(in the rows, 128 means zero)
Rotation paths and how fast each direction turns (degrees each step)
Each turn is a multiple of 5 degrees from 10 to 175, or 0.
Each row of a path follows its step; steps can be skipped.
Path 1:
step 0: [124 128 137 135 142 133 120 124 117 128 128 134 133 114 127 138 132 127
 121 126 125 128 121 131 128 132 116 134 123 133 117 140 131 134 124 118
 128 125 131 134 127 130 133 134 129 139 121 113 137 127 114 122 113 127
 124 140 132 120 126 127 130 138 135 139]
step 2: [135 129 128 131 129 144 128 143 137 119 131 122 116 126 140 115 128 130
 137 134 134 127 132 128 122 127 135 125 125 131 131 130 117 137 134 115
 131 123 122 124 133 142 121 122 121 126 114 143 122 124 129 135 134 128
 122 125 134 137 127 120 126 120 134 131]
step 4: [127 128 130 122 133 123 141 141 126 135 123 124 140 129 118 138 130 119
 129 135 122 138 139 124 113 143 129 135 134 130 120 134 123 120 129 133
 139 121 138 132 123 122 130 130 135 128 121 115 137 125 130 119 131 128
 131 130 124 126 142 135 119 133 138 123]
step 5: [129 138 125 128 125 140 134 134 125 132 132 138 131 133 126 130 129 131
 125 131 126 133 132 123 144 128 136 126 121 125 119 131 123 130 120 120
 114 138 129 133 133 125 130 135 134 130 131 122 119 148 129 114 131 138
 138 134 118 117 115 126 125 135 143 135]
step 7: [133 124 125 131 133 127 138 122 134 134 120 114 136 125 134 119 130 130
 128 121 142 121 119 126 118 113 118 129 126 138 132 122 132 117 129 122
 124 133 121 132 130 120 130 120 140 127 122 141 124 137 139 131 134 123
 114 128 138 137 138 134 133 125 131 131]
step 8: [121 122 129 128 127 131 123 128 133 124 118 128 119 119 127 126 117 129
 130 127 130 140 136 118 120 136 130 133 133 125 121 134 133 125 128 140
 132 116 124 140 132 128 131 136 136 128 114 129 126 128 143 138 129 109
 118 141 129 130 115 118 120 127 129 127]
step 9: [116 125 129 124 122 131 123 128 129 127 126 141 135 148 125 127 135 123
 125 129 135 134 141 122 124 125 115 117 133 121 118 120 129 119 137 140
 126 129 140 124 128 137 129 138 117 131 132 121 128 133 118 127 125 129
 129 137 126 122 133 124 120 120 135 140]
step 10: [117 137 124 125 133 132 135 130 116 124 134 127 133 144 121 111 128 132
 123 122 134 130 124 125 134 139 135 140 126 133 144 129 118 137 123 133
 125 124 122 125 134 134 132 128 135 135 132 125 134 123 121 131 126 140
 139 118 124 129 141 128 116 127 137 135]
step 11: [139 127 130 117 123 130 128 129 118 128 133 117 119 127 125 127 120 126
 133 122 133 121 127 128 121 113 132 129 129 135 129 129 137 135 124 120
 114 135 118 130 129 126 119 125 133 144 133 139 126 120 126 134 137 138
 136 145 112 122 127 137 128 137 126 128]
step 12: [139 126 129 125 139 128 127 129 120 130 120 130 123 109 125 127 117 137
 127 137 135 121 119 128 111 135 114 139 123 128 112 121 123 131 130 127
 122 135 123 131 125 128 129 131 129 123 134 122 139 128 120 123 126 121
 122 141 135 138 128 126 137 125 120 124]
step 13: [120 130 126 132 140 123 130 119 128 126 132 131 128 117 118 127 136 137
 121 126 117 128 122 125 123 122 125 119 132 145 123 127 130 114 134 126
 137 128 132 138 113 140 133 123 129 125 116 124 120 137 135 122 119 129
 131 136 132 121 126 113 123 121 133 137]
Speeds:
[126 127 128 129 127 132 128 131 128 127 128 129 127 127 128 130 128 128
 132 129 128 129 128 128 128 130 130 128 128 127 126 126 129 125 128 127
 126 130 129 130 130 130 127 129 131 127 128 131 127 128 130 132 130 129
 131 128 127 129 125 130 128 130 127 126]  115
Path 2:
step 0: [124 132 140 127 127 132 125 121 127 134 133 124 127 138 127 127 125 125
 117 112 121 140 132 117 123 133 143 129 120 120 132 124 123 130 129 138
 138 133 124 122 132 123 125 131 124 130 126 141 133 126 123 117 131 135
 136 125 130 130 126 126 124 122 140 119]
step 1: [125 125 125 125 129 127 122 122 122 119 141 128 124 126 128 124 138 122
 140 119 133 125 132 112 128 128 130 144 127 130 129 123 118 131 125 128
 139 139 118 118 123 126 125 123 132 133 122 131 122 123 133 120 119 137
 123 123 134 119 130 121 128 133 138 127]
step 4: [122 132 145 121 129 123 125 135 137 129 133 129 132 131 125 128 132 128
 141 120 138 128 132 124 121 127 123 129 131 133 129 122 119 131 123 130
 125 118 129 127 137 119 125 123 127 127 118 129 129 131 123 143 134 135
 140 118 134 121 116 134 119 120 136 132]
step 6: [130 135 123 128 125 126 124 124 127 126 127 132 123 125 129 124 137 130
 128 124 127 132 115 114 131 120 140 129 122 143 136 134 118 120 130 140
 126 136 121 114 131 134 136 128 134 120 123 129 128 124 137 117 133 143
 124 124 133 123 123 121 128 129 132 131]
step 8: [127 132 140 132 134 129 130 114 133 115 137 120 126 131 118 131 126 124
 123 126 123 120 136 127 120 141 130 128 135 122 124 123 128 132 124 126
 129 129 126 123 121 136 132 120 138 141 124 130 135 120 135 125 140 138
 129 127 127 121 128 138 120 122 140 132]
step 9: [116 124 140 128 131 124 124 122 133 121 139 133 132 131 123 130 135 127
 126 123 134 128 135 116 121 130 142 130 131 130 124 131 122 135 136 139
 130 121 131 120 132 129 116 120 125 124 115 137 114 127 128 132 130 133
 131 132 119 125 126 132 123 129 131 143]
step 10: [129 136 131 117 132 124 122 131 131 127 120 132 122 140 127 125 133 132
 133 121 136 132 140 116 120 130 136 124 136 123 117 135 126 127 127 133
 134 126 121 117 144 113 125 136 121 134 123 127 122 126 135 123 126 134
 134 128 134 126 135 118 136 124 134 131]
step 11: [125 136 127 124 122 129 128 132 131 122 119 129 126 129 129 119 138 120
 136 116 127 130 125 126 119 125 139 142 128 132 128 116 123 124 128 130
 127 128 120 128 127 123 133 132 132 128 136 138 135 138 141 123 137 142
 128 128 141 118 125 131 140 123 134 129]
step 12: [127 131 138 126 127 119 120 133 132 121 139 119 131 126 128 125 130 120
 130 133 123 125 124 134 134 117 133 134 113 127 130 125 111 116 119 130
 126 139 134 117 125 120 130 128 136 135 131 131 125 129 126 133 129 137
 135 122 132 124 130 135 131 125 137 143]
step 13: [123 135 137 132 132 130 121 133 136 126 142 121 134 128 125 134 125 123
 118 130 125 125 138 117 124 123 128 120 127 125 131 131 118 123 116 134
 121 118 119 118 128 136 132 119 127 139 125 120 134 127 133 129 134 135
 122 117 131 120 133 117 121 120 127 131]
step 14: [121 123 129 126 118 120 126 121 128 119 130 133 129 130 115 133 131 129
 129 124 136 135 124 128 118 123 135 127 128 139 126 133 128 135 134 125
 131 115 126 122 138 126 124 115 133 127 123 124 134 120 140 125 129 137
 129 125 135 120 129 124 109 117 122 139]
Speeds:
[127 128 130 126 130 128 129 130 127 131 127 126 131 126 124 127 127 127
 127 131 129 130 128 128 128 128 128 129 132 128 127 128 131 129 130 128
 130 125 127 125 129 127 126 130 130 126 125 131 128 127 127 129 129 129
 130 128 128 128 127 128 128 127 126 126]  70
[128 128 126 128 129 127 128 124 126 130 128 128 127 128 131 131 128 128
 127 129 128 133 128 129 130 133 129 129 128 129 128 129 128 128 131 129
 130 127 127 128 126 128 127 126 130 128 129 125 127 128 127 129 131 131
 128 128 126 128 129 127 126 128 130 127]  45
[127 128 125 128 129 129 126 129 128 127 128 128 128 123 126 124 128 126
 129 130 126 129 128 129 129 130 129 129 127 128 128 128 126 126 128 128
 129 130 126 125 124 128 129 131 129 130 132 127 126 128 127 127 128 127
 126 126 129 129 125 127 128 129 128 128]  70
Path 3:
step 0: [126 131 144 134 130 132 125 128 144 130 128 127 128 124 127 134 134 125
 120 119 131 119 131 124 139 133 124 128 127 133 128 123 129 128 124 121
 120 125 116 120 143 127 143 128 123 125 124 120 138 123 131 121 128 121
 139 136 132 129 122 128 129 128 130 120]
step 2: [125 117 142 122 128 129 128 125 125 115 138 133 124 112 134 125 140 128
 123 121 132 129 137 122 124 135 128 131 133 134 119 123 131 127 130 129
 115 128 127 122 132 134 126 133 127 127 138 127 136 118 127 120 135 129
 133 125 137 120 124 119 127 127 136 128]
step 3: [125 121 137 135 136 121 123 137 119 126 128 125 140 123 129 129 134 128
 128 125 126 124 127 138 122 134 122 130 130 134 118 112 131 128 132 124
 124 125 129 128 136 122 123 126 127 116 126 137 129 118 143 128 126 127
 122 125 142 122 126 133 129 124 143 123]
step 4: [129 108 134 132 132 132 121 118 129 128 121 127 141 126 128 119 132 122
 129 124 126 126 138 130 124 142 127 132 131 131 124 121 125 123 121 137
 119 134 117 126 138 123 128 137 122 128 128 135 132 120 124 135 121 122
 135 133 134 134 126 124 126 125 126 124]
step 8: [123 131 138 122 123 114 117 127 120 124 113 124 136 128 131 127 131 129
 133 128 134 118 132 130 129 133 122 127 136 126 126 132 128 120 122 137
 126 134 120 128 136 124 123 130 125 124 128 127 132 119 138 117 124 128
 137 121 139 116 124 128 137 122 136 119]
step 9: [133 124 144 130 122 125 125 137 140 134 121 130 140 123 132 124 136 121
 121 121 132 134 136 127 131 133 128 139 133 130 118 123 130 120 134 136
 122 136 126 121 138 129 123 137 128 129 131 120 132 129 127 118 133 117
 129 137 140 127 122 131 129 133 132 127]
step 10: [132 123 133 132 131 124 123 133 125 131 136 136 134 124 138 120 123 127
 125 120 134 129 131 132 127 125 111 136 129 131 124 126 121 120 125 127
 122 132 123 128 138 125 122 115 116 109 132 122 129 121 136 124 127 121
 128 120 136 137 124 129 128 123 128 121]
step 11: [132 120 138 135 124 137 121 124 128 124 132 128 119 119 133 119 126 122
 120 124 125 131 131 135 136 130 126 133 136 130 123 113 122 121 119 131
 121 131 123 123 126 123 127 126 126 124 124 137 146 123 128 120 127 131
 134 134 132 126 116 125 121 134 128 115]
step 12: [127 117 133 131 115 127 134 133 116 132 130 129 121 119 122 131 117 125
 127 116 139 121 125 135 128 140 126 131 128 129 121 113 120 118 135 133
 124 126 117 128 129 123 131 128 125 123 125 126 125 117 139 128 128 135
 130 128 132 129 122 131 137 123 135 125]
step 13: [117 121 138 129 127 130 128 124 125 126 121 125 128 124 128 129 132 135
 135 123 136 119 127 127 124 132 116 132 133 130 121 126 114 128 124 145
 126 126 119 121 130 134 112 135 130 126 130 138 135 112 124 128 128 124
 131 132 135 127 119 124 128 138 129 132]
step 14: [127 124 137 136 125 120 132 140 132 132 124 135 140 118 120 131 128 127
 120 133 130 116 136 139 136 139 129 141 129 137 123 127 126 133 122 137
 129 123 129 129 132 134 125 129 121 125 122 126 135 123 130 125 128 126
 127 119 138 137 116 130 128 129 138 132]
Speeds:
[127 127 128 127 124 127 129 127 129 129 126 128 126 128 130 128 129 128
 129 126 130 129 129 127 126 131 126 128 128 128 131 128 126 127 130 129
 129 130 127 129 125 130 128 131 127 128 130 126 125 128 125 126 129 126
 125 130 130 126 130 128 129 129 128 130]  95
[128 128 128 129 130 128 128 124 128 129 131 126 129 128 130 126 128 128
 129 130 128 127 127 127 129 130 124 129 125 131 129 128 127 127 126 129
 133 128 128 130 129 128 127 126 128 127 128 129 128 129 128 129 126 126
 131 130 128 131 129 126 128 130 129 131]  115
[126 129 127 130 132 128 128 127 130 128 126 128 126 129 129 127 126 128
 129 131 129 128 127 124 128 132 129 129 129 127 127 125 130 127 130 127
 128 128 128 129 125 127 130 129 124 127 128 130 130 129 130 127 126 129
 128 128 129 127 127 130 131 127 127 127]  90
[129 130 131 127 129 127 126 127 127 129 128 128 128 126 130 126 129 131
 129 126 129 132 128 128 128 129 130 131 127 127 130 127 129 128 128 125
 130 127 130 126 131 128 126 128 129 128 129 126 128 129 130 124 129 129
 131 128 128 128 131 129 128 127 126 126]  45
[130 127 126 128 127 128 125 127 127 127 128 127 128 126 129 128 126 129
 131 130 129 126 125 131 128 126 127 125 128 127 127 129 128 130 129 129
 130 129 125 130 129 129 125 128 125 129 130 127 128 129 131 127 126 129
 127 127 130 130 130 129 128 123 128 127]  160
Path 4:
step 0: [121 129 123 128 130 128 131 129 137 124 136 131 130 132 116 120 115 128
 144 124 119 128 129 127 120 130 125 113 122 122 126 131 125 131 137 126
 115 134 130 123 131 124 140 126 135 138 131 122 119 128 132 126 127 133
 140 125 129 127 123 134 135 126 130 128]
step 1: [124 120 127 121 123 119 132 125 128 121 129 124 122 136 133 137 134 132
 123 130 124 121 128 134 126 132 137 118 133 126 125 138 136 125 130 126
 129 134 136 128 119 141 120 127 128 143 123 126 129 126 122 121 139 126
 122 132 122 130 113 126 125 118 127 124]
step 2: [124 131 134 136 129 123 128 125 118 134 124 119 130 123 121 127 133 123
 134 132 128 126 118 141 126 123 136 131 142 127 129 129 132 134 126 132
 133 134 131 113 119 121 130 135 124 128 132 136 121 124 121 136 124 131
 127 113 123 127 136 117 126 122 123 131]
step 3: [128 139 122 128 125 134 134 129 130 128 125 129 127 135 130 130 121 125
 122 118 115 120 129 134 128 107 127 136 131 126 120 127 126 132 122 120
 125 132 123 129 141 134 119 136 129 131 133 131 139 137 132 129 120 132
 121 124 130 126 139 135 124 124 130 127]
step 5: [129 123 123 120 130 114 122 133 127 123 135 134 122 131 124 130 118 139
 135 129 132 124 129 126 127 130 113 124 139 121 126 131 134 135 122 129
 133 127 124 114 122 132 125 122 129 133 120 117 130 131 128 131 134 133
 131 130 119 126 133 127 137 133 142 128]
step 8: [131 132 136 129 121 131 118 123 125 124 126 125 122 131 139 134 128 121
 127 122 121 131 122 128 133 127 127 130 120 124 110 127 121 135 128 138
 120 118 119 129 138 129 127 132 124 122 125 125 125 123 122 133 127 138
 128 133 121 124 136 134 130 115 127 142]
step 9: [130 127 129 136 130 133 137 139 125 126 139 126 121 123 126 129 117 132
 133 124 138 130 138 120 137 125 138 122 125 123 136 119 133 121 132 125
 115 126 123 116 127 130 132 128 126 136 127 114 133 129 125 129 127 122
 129 133 125 128 140 133 125 121 135 125]
step 11: [126 126 119 120 124 130 133 130 119 128 123 129 124 130 129 125 132 128
 130 133 126 131 134 124 134 123 132 125 130 134 130 122 132 128 121 128
 130 130 129 122 123 113 120 139 122 116 114 134 126 134 122 137 124 121
 136 116 122 118 110 129 137 128 125 131]
step 12: [126 125 126 124 122 131 118 130 135 127 122 123 129 125 129 134 122 126
 129 130 129 122 118 129 134 126 131 127 131 119 116 126 122 137 138 132
 120 133 119 130 125 123 119 129 131 119 140 132 127 137 139 126 131 116
 133 125 129 117 133 136 116 125 121 121]
step 13: [124 131 131 130 124 123 130 121 124 138 123 126 134 129 142 129 130 130
 121 131 136 126 126 128 136 122 135 126 113 118 134 135 124 119 130 128
 123 124 119 114 137 127 136 129 135 130 127 131 136 125 132 128 141 140
 139 138 130 127 128 130 131 123 131 126]
step 14: [129 141 135 130 124 123 123 135 127 122 130 131 117 134 129 124 127 136
 130 141 140 126 126 125 135 128 135 133 128 139 120 129 130 117 127 126
 135 125 125 123 124 127 131 119 113 126 124 123 126 132 131 119 132 124
 117 124 132 133 140 123 133 129 136 130]
Speeds:
[132 128 128 127 130 129 128 129 127 130 128 130 128 127 126 128 126 130
 128 130 126 127 132 126 127 129 125 129 129 128 128 128 128 126 125 129
 127 130 123 130 126 126 127 128 129 132 128 127 126 128 127 129 127 126
 129 129 130 128 127 129 129 130 129 130]  65
[129 128 130 128 128 129 125 129 125 131 126 127 128 127 129 128 130 127
 130 130 126 127 126 128 129 125 130 128 129 128 127 130 128 129 124 131
 127 127 127 128 129 129 127 129 131 129 130 129 125 129 128 129 130 129
 127 129 128 127 126 128 126 126 126 122]  70
[127 131 128 126 130 129 128 125 124 127 127 130 130 127 129 133 130 127
 128 129 130 128 127 126 124 130 128 128 128 126 130 127 126 130 129 129
 132 127 126 127 128 127 127 127 130 130 126 129 129 128 125 126 128 130
 129 128 129 128 129 125 129 129 128 128]  125
[127 129 126 127 127 127 126 127 128 130 128 130 126 129 125 128 127 130
 129 128 128 128 127 128 125 130 129 129 130 128 127 128 125 128 128 127
 128 130 126 130 130 132 128 128 129 127 131 125 128 129 128 126 129 127
 127 124 127 125 132 130 130 129 129 125]  155
Path 5:
step 2: [125 125 140 140 110 135 121 140 127 120 131 131 126 124 128 125 142 127
 126 139 133 131 126 114 123 138 134 118 129 125 130 131 134 131 127 127
 122 135 128 114 127 138 128 131 129 124 136 138 131 135 128 135 124 135
 124 132 131 125 134 136 133 130 127 127]
step 4: [137 136 124 129 127 127 139 130 132 126 126 127 129 120 132 134 129 140
 133 124 124 136 130 118 124 139 133 119 134 123 118 117 136 132 131 130
 113 126 126 130 126 135 114 126 120 139 130 138 125 136 114 138 124 129
 124 122 130 128 124 125 134 136 123 122]
step 5: [133 137 138 125 121 126 125 128 126 134 120 128 143 130 126 128 131 132
 138 135 128 120 128 108 127 123 128 124 130 124 122 129 136 137 117 125
 126 124 128 116 130 129 122 127 135 140 138 126 130 131 118 141 131 127
 121 121 132 139 131 123 133 132 119 129]
step 7: [129 118 122 126 120 130 123 115 132 119 141 132 134 121 129 136 136 136
 136 134 125 120 124 125 123 127 138 110 127 129 124 118 133 127 121 122
 126 127 121 124 127 133 128 136 120 143 126 128 117 131 128 139 121 130
 136 136 131 128 138 130 131 127 128 129]
step 8: [127 119 130 123 114 138 126 126 127 123 137 129 130 125 129 126 140 129
 130 127 137 127 132 119 125 125 134 115 127 119 125 129 136 130 130 119
 120 136 132 127 125 137 126 135 127 130 137 123 129 143 116 127 141 124
 133 131 123 134 129 141 123 140 118 123]
step 9: [127 125 140 121 122 130 135 128 129 124 111 123 128 127 134 144 136 131
 138 138 124 124 127 122 124 134 131 121 127 126 122 128 138 135 128 125
 126 131 139 135 135 137 119 137 117 126 133 125 129 141 122 126 128 132
 122 134 127 136 136 132 120 126 134 120]
step 10: [135 127 124 136 121 120 132 132 126 120 122 121 121 120 132 126 129 141
 133 134 117 121 126 116 127 132 136 120 133 134 133 124 136 126 135 121
 123 120 130 125 132 133 126 135 111 124 138 129 125 136 124 147 127 121
 120 125 127 130 129 123 121 132 121 131]
step 11: [123 140 127 127 118 127 122 140 137 119 121 136 132 124 129 114 130 125
 129 137 129 121 140 112 123 124 132 120 123 131 131 126 137 127 124 116
 121 128 126 124 133 135 118 129 120 137 132 138 124 126 121 130 126 135
 125 122 136 136 130 130 120 132 128 132]
step 12: [128 131 126 134 119 120 126 124 121 132 125 129 130 116 131 125 122 129
 134 128 128 112 131 128 119 126 129 118 122 120 128 141 145 123 117 135
 116 137 125 132 126 138 118 129 120 137 128 131 128 138 116 126 127 130
 127 122 127 125 140 128 126 122 129 128]
step 13: [134 122 125 121 113 113 129 129 129 130 127 134 123 125 135 133 129 138
 145 132 131 124 128 126 134 129 128 127 132 123 125 120 134 119 124 126
 114 123 124 132 121 130 123 133 129 140 135 128 123 135 121 138 131 132
 126 134 136 122 140 139 139 135 131 125]
step 14: [137 124 133 121 116 128 124 125 130 124 119 125 130 129 126 119 141 133
 131 135 131 122 132 117 134 129 125 122 123 121 123 126 139 135 123 130
 112 129 126 129 120 139 139 129 130 137 138 121 117 136 137 133 134 126
 118 134 132 134 123 130 129 127 123 128]
Speeds:
[128 128 127 128 129 131 130 124 133 130 131 129 131 129 127 127 128 127
 128 129 127 127 127 129 128 130 130 129 130 127 127 129 129 130 129 128
 129 127 127 128 126 126 127 130 130 128 128 126 128 131 128 128 126 125
 127 128 128 132 129 128 131 129 129 129]  35
[127 129 129 125 129 128 129 127 129 128 126 132 128 129 126 129 131 126
 130 131 126 126 129 127 125 130 129 127 128 126 128 127 124 129 128 128
 127 128 130 128 131 132 128 128 130 130 126 129 128 126 131 129 127 127
 129 129 129 126 129 127 129 124 129 127]  160
[127 128 130 128 131 130 126 127 129 130 128 128 127 129 129 125 128 127
 128 129 127 130 131 126 129 128 127 129 128 127 130 128 132 127 125 127
 128 130 128 123 130 132 130 126 131 127 127 127 130 128 127 127 130 127
 127 131 130 130 127 129 127 129 128 126]  120
[128 129 129 128 129 126 132 126 127 125 131 130 130 129 131 128 131 127
 127 127 129 126 126 128 133 126 127 127 127 129 126 127 127 130 126 127
 127 129 128 128 126 130 128 128 127 126 127 124 129 126 128 128 129 127
 130 130 129 127 128 127 128 128 128 128]  45
